[615 510 460 999 470 471 390 585 517 371 657 672 437 613 999 365 457 137 633 810 326 498 729 491 721 503 361 820 407 570 788  60] 0
[292 650 639 349 602 579 516 530 632 478 469 384 680 569 778 432 378 558 296 394 745 313 272 720 412 575 519 362 552 208 649 623] 1
[382 498 392 455 619 587 696 518 565 484 234 515 616 757 567 695 650 538 272 517 530 575 506 479 329 549 689 210 533  77 491 489] 2
[408 661 517 841 429 464 386 532 364 430 665 558 465 429 773 505 553 412 404 665 284 510 513 513 492 254 573 648 359 483 643 540] 3
[560 374 459 836 478 451 408 503 389 419 468 578 416 479 637 543 480 363 500 654 314 558 581 492 616 275 341 501 317 586 583 500] 0
[299 439 606  79 439 240 389 288 967 577 764 456 452 415 196 252 204 549 999 209 670 427 652 599 377 899 306 494 617 599 518 109] 4
[603 489 433 582 285 655 454 529 266 666 401 391 398 491 398 632 559 557 454 595 557 544 427 459 513 309 480 475 376 618 508 686] 0
[322 600 537 280 459 332 520 358 672 407 503 666 532 701 361 567 384 656 448 482 593 344 284 687 578 521 590 359 508 158 456 510] 1
[336 506 145 524 452 434 434  60 483 698 492 751 385 534 240 703 157 689 498 599 295 497 591 714 584 434   0 413 413 463 474 234] 0
[470 535 403 460 482 346 623 384 640 374 556 611 628 588 465 452 394 504 532 442 603 510 573 561 528 561 478 560 413 199 765 497] 1
[295 421 418 533 637 655 651 600 510 566 172 583 581 555 563 775 668 545 230 436 576 556 543 356 390 418 619 209 594  74 467 478] 2
[522 450 306 658 362 462 489 482 580 436 479 725 609 479 381 654 420 487 644 540 283 582 749 582 635 376 237 488 392 404 634 295] 1
[444 605 633   0 619 593 462 331 575 564 566 430 344 311 305 413 295 600 529 140 785 476 481 456 438 324 585 424 704 444 527 574] 0
[274 447 734 226 480 166 415 547 597 423 422 542 623 352 302 471 527 474 743 257 566 394 565 573 177 750 733 535 766 465 393 493] 4
[471 618 230 560 501 478 396 359 562 560 518 562 366 539 359 683 288 474 565 566 580 519 539 478 825 386 184 439 287 437 520 411] 4
[280 425 440 818 458 489 627 527 179 370 382 486 298 518 424 645 818 392 514 671 216 552 533 565 404 619 548 659 397 556 428 316] 3
[303 350 772 184 438 288 391 626 555 456 603 377 623 336 298 438 413 562 999  99 463 452 618 683 188 999 584 559 684 568 290 341] 4
[661 509 717 396 549 529 374 743 491 395 496 416 367 276 692 226 555 385 567 350 574 449 478 265 504 408 613 584 531 575 583 678] 0
[415 434 596 621 469 389 511 719 220 405 176 535 557 461 525 663 791 487 505 479 371 527 488 524 242 527 750 510 570 402 457 635] 4
[414 562 522 102 744 601 540 406 642 529 658 446 287 343 471 336 249 577 511 204 629 504 597 530 335 312 496 483 571 502 778 392] 0
[606 502 606 555 514 584 443 472 358 533 631 262 446 505 509 457 489 424 385 519 417 583 219 463 423 564 445 528 423 786 401 515] 1
[555 474 690 420 686 789 463 532 248 579 626 346 424 465 646 492 457 592 383 632 466 494 132 769 364 533 637 461 577 808 267 567] 1
[480 407 561 422 402 553 568 475 496 484 667 679 507 630 263 566 316 641 424 632 349 530 262 791 549 476 467 533 448 569 368 488] 1
[451 194 712  37 480 368 754 258 719 357 510 619 741 442 124 311 368 860 319 212 531 400 398 875 408 568 525 475 642 426 493 563] 3
[474 573 806 541 780 539 412 547 297 483 560 106 523 474 999 213 546 334 426 473 702 480 546 263 151 659 459 450 562 596 718 470] 1
[373 526 528 288 616 550 390 333 565 495 470 541 352 376 340 471 325 634 363 243 624 462 508 499 536 413 448 482 486 511 526 446] 0
[298 678 636 385 669 477 482 416 655 356 511 272 558 652 599 401 522 555 351 347 837 380 262 578 395 736 768 409 485 301 751 677] 1
[343 331 725 309 369 316 466 754 293 317 336 474 631 330 446 488 808 563 706 291 384 503 640 519 190 772 675 657 638 542 413 506] 4
[330 654 540 336 493 415 533 368 595 490 653 512 358 722 354 404 427 580 631 468 656 439 217 655 553 785 449 558 412 460 554 446] 2
[574 666 325 636 438 548 479 253 560 547 480 517 293 475 508 633 297 446 508 542 535 626 582 296 816 331 235 465 301 347 641 420] 4
[402 533 532 349 406 338 542 356 600 294 486 698 589 725 246 687 348 597 395 480 574 434 366 682 720 488 584 455 445 116 533 474] 1
[458 463 423 514 479 509 503 459 330 453 261 590 385 496 461 712 617 479 488 527 572 544 520 447 564 430 484 422 522 394 553 455] 4
[574 514 573 484 283 688 404 456 424 556 579 618 345 652 328 557 413 666 406 576 233 632 122 719 703 510 481 567 339 831 207 497] 1
[452 706 616 444 598 294 232 426 276 659 575 416 498 107 668 511 312 327 483 251 684 519 613 488 309 372 321 739 561 680 630 359] 2
[559 397 324 636 454 454 406 371 277 603 478 617 443 461 445 763 421 519 473 641 449 550 531 560 524 336 308 474 352 491 559 359] 0
[526 640 386  76 669 359 471 155 870 497 863 583 407 282 551 198   7 466 544 195 616 483 644 626 545 476 283 570 724 443 813  82] 0
[273 390 341 449 626 551 791 472 772 548 240 516 667 999 494 652 692 610 258 709 361 485 405 548 537 800 751  30 597  42 463 550] 2
[446 673 222 398 449 441 452 239 727 591 605 633 217 476 321 478 198 630 861 474 758 500 614 416 847 483  18 392 221 436 575 276] 4
[484 560 274 568 369 624 394 311 588 695 552 575 238 527 390 673 255 557 634 580 557 432 642 297 935 392 168 353 310 429 676 419] 4
[427 500 361 742 546 348 455 342 589 336 528 587 492 511 595 536 462 410 647 563 458 504 779 477 486 451 226 505 362 450 721 268] 1
[446 437 715 427 463 331 503 718 363 382 430 456 679 439 436 605 763 476 522 300 448 462 581 624 286 672 767 672 706 443 340 512] 4
[347 574 317 551 580 436 405 201 520 562 646 613 325 607 399 363 196 494 518 608 456 554 573 654 522 527 257 474 477 554 707 195] 0
[514 377 526 538 290 493 407 654 241 466 231 530 550 505 574 732 770 426 325 544 280 411 517 526 429 433 652 470 548 387 344 640] 4
[420 459 547 347 474 376 411 396 662 551 670 476 429 457 272 423 164 556 849 422 590 455 630 468 540 623 247 500 457 513 530 280] 4
[463 537 620 443 503 323 432 455 528 497 585 418 440 616 546 317 459 439 651 485 661 517 452 569 384 719 427 577 446 456 609 443] 2
[386 506 622 388 372 332 410 339 541 459 859 463 438 384 454 385 315 502 748 449 677 396 341 638 484 639 436 636 484 580 570 354] 2
[438 513 535 312 486 481 569 526 525 467 652 504 429 609 542 413 449 546 587 473 580 450 450 637 546 723 510 523 359 395 501 532] 2
[503 607 744 473 508 350 326 415 420 502 716 407 443 263 630 393 383 425 806 365 501 470 529 608 408 471 446 842 393 755 637 386] 2
[462 741 463 888 449 585 485 578 198 476 477 509 413 505 751 623 515 313 408 755 244 482 379 492 450 374 488 611 360 477 631 458] 3
[324 581 449 852 473 489 441 635 357 395 373 490 291 546 496 547 706 433 477 760 293 454 549 512 360 554 507 628 443 475 452 341] 3
[568 641 753 117 681 484 612 476 778 533 715 463 345 175 594 196 277 504 529 124 698 377 527 321 363 393 422 595 632 396 888 422] 0
[363 547 510 504 609 512 389 538 478 541 316 489 590 549 627 654 591 461 346 365 571 516 566 372 353 520 530 238 568 257 603 654] 2
[532 518 692 412 571 458 587 449 567 460 752 381 465 574 430 367 416 502 675 542 530 257 377 558 505 760 551 604 460 544 532 411] 2
[442 487 464 409 430 569 407 404 509 596 373 522 458 388 241 617 497 729 465 393 590 529 411 451 517 458 531 388 512 573 370 571] 0
[358 571 401 637 715 578 457 469 423 577 226 537 569 570 659 659 692 515 382 474 469 569 700 431 510 417 630 228 623 152 527 618] 2
[415 585 701 475 510 383 392 405 503 495 747 427 481 433 442 431 373 460 796 455 658 517 478 606 433 685 490 708 437 602 496 415] 2
[351 670 322 465 570 451 377 194 557 433 638 607 423 561 298 490 171 674 510 419 356 616 693 632 463 364 277 481 428 486 686 124] 0
[477 525 419 195 489 491 551 261 464 644 424 520 247 233 403 620 298 689 462 377 492 545 434 552 503 453 443 343 448 456 554 499] 0
[704 605 647 488 654 622 505 359 456 450 562 620 600 649 750 536 305 387  92 441 576 483 368 618 484 174 484 669 531 445 760 570] 3
[584 683 541 589 534 473 433 396 256 471 515 619 616 618 780 490 246 307 233 595 377 503 445 624 506 338 477 669 396 396 835 578] 3
[467 547 672 357 708 637 645 457 421 462 494 344 598 693 691 412 525 464 339 623 650 488 291 496 360 569 592 479 593 566 563 610] 1
[597 316 396 710 407 610 368 502 304 649 645 419 455 367 576 412 445 466 512 716 297 601 582 473 525 441 204 521 292 920 474 327] 1
[771 589 612 305 648 451 518 287 552 360 517 784 676 550 686 257 255 400 146 188 472 403 254 663 576 288 533 621 545 366 747 626] 3
[470 328 620 129 482 334 722 390 618 355 395 625 554 368  64 269 544 746 536 292 420 493 376 885 372 665 528 421 519 485 399 363] 3
[309 491 663 133 386 177 469 432 483 445 569 467 456 458 273 535 452 499 857 362 505 421 687 676 367 822 379 676 714 435 456 411] 4
[461 552 556 456 664 411 640 509 630 424 574 456 533 636 798 288 486 465 416 382 800 379 343 607 370 550 681 426 556 254 688 590] 1
[401 407 632 291 417 184 425 532 609 527 712 498 476 456 286 246 305 517 925 281 579 250 575 577 440 806 389 548 716 591 447 217] 4
[711 623 847 290 579 456 468 725 462 509 603 384 306 217 679 246 684 319 453 203 835 344 411 166 346 388 726 612 694 591 687 876] 0
[489 565 407 442 532 348 228 334 596 590 581 515 364 603 408 520 337 618 650 458 542 479 610 460 759 599 222 461 387 434 520 289] 4
[365 519 318 604 581 286 505 450 713 328 433 584 480 642 592 420 593 436 519 435 598 399 720 424 489 557 442 425 437 197 703 380] 1
[520 485 398 200 462 625 453 417 506 542 348 435 392 346 287 645 410 654 319 381 643 461 313 488 501 321 470 464 347 623 463 568] 0
[327 529 580 398 427 491 465 418 585 423 704 511 417 472 650 312 348 424 668 482 557 386 546 539 477 703 490 524 454 483 515 412] 2
[581 633 432 622 369 558 363 409 508 598 439 464 306 566 451 496 298 480 592 680 632 462 555 468 725 345 291 412 246 511 551 583] 4
[217 444 413 469 595 491 714 435 656 491 208 513 699 991 496 748 672 564 357 617 522 525 452 514 469 711 581 166 718 152 598 594] 2
[517 405 277 721 420 410 470 399 501 471 558 739 428 520 280 622 337 454 525 738 253 605 760 437 771 424 167 512 339 493 467 406] 1
[397 589 541 134 725 409 516 353 815 647 672 476 317 247 455 329 238 510 554 149 583 532 497 501 417 462 321 495 683 431 752 314] 0
[483 379 652 473 503 820 500 461 272 691 634 208 423 376 554 498 518 469 390 691 417 504 196 679 469 581 363 523 561 999 349 507] 1
[272 377 557 677 573 432 367 461 294 361 429 489 476 514 557 576 549 499 409 661 275 506 485 641 437 598 576 510 462 612 494 434] 3
[456 633 643 410 629 669 503 390 510 399 565 442 454 683 595 549 499 601 345 502 545 302 181 508 346 572 705 454 538 530 547 572] 1
[564 521 401 725 404 528 453 610 143 453 135 561 450 575 630 816 814 318 211 644 369 630 494 467 511 212 697 434 400 425 343 717] 4
[357 400 595 396 307 370 453 505 489 463 519 495 669 415 298 445 543 551 742 417 488 350 594 630 297 759 515 408 678 514 371 388] 4
[414 554 299 337 596 507 418 283 550 597 618 625 448 436 480 429 259 510 566 416 537 500 530 554 480 442 260 424 525 537 715 397] 0
[630 597 581 526 546 513 458 579 496 366 557 539 375 448 705 401 467 300 524 460 469 484 614 354 582 361 467 569 536 602 649 515] 0
[467 607 444 743 487 600 479 606 273 472 203 520 491 542 539 773 544 370 315 669 445 470 432 303 607 220 515 482 364 295 570 746] 4
[254 564 216 362 560 597 350 173 560 649 542 626 376 429 351 619 170 646 472 406 401 614 665 718 623 526 284 341 445 482 610 348] 0
[457 395 547 572 472 369 551 609 248 402 227 548 645 363 484 640 736 489 388 529 380 496 464 587 286 431 676 400 676 515 268 689] 4
[345 626 645 432 323 520 529 428 593 525 707 472 501 531 447 476 450 707 541 466 680 331 364 585 544 718 435 551 429 601 555 344] 2
[392 428 547 411 423 275 415 517 520 543 688 455 663 453 362 439 542 579 672 248 518 454 651 647 270 729 527 597 607 568 406 445] 4
[412 631 373 351 732 539 416 284 666 555 784 495 325 324 538 246 213 369 466 377 524 542 582 427 509 331 304 536 503 418 710 257] 0
[529 468 506 501 548 527 536 500 551 434 498 390 456 514 768 291 637 381 396 550 621 456 552 503 255 618 433 590 573 444 639 422] 1
[354 613 776 316 559 720 614 484 440 522 573 405 565 650 448 394 408 660 256 533 503 428   0 672 432 714 743 492 636 587 549 600] 1
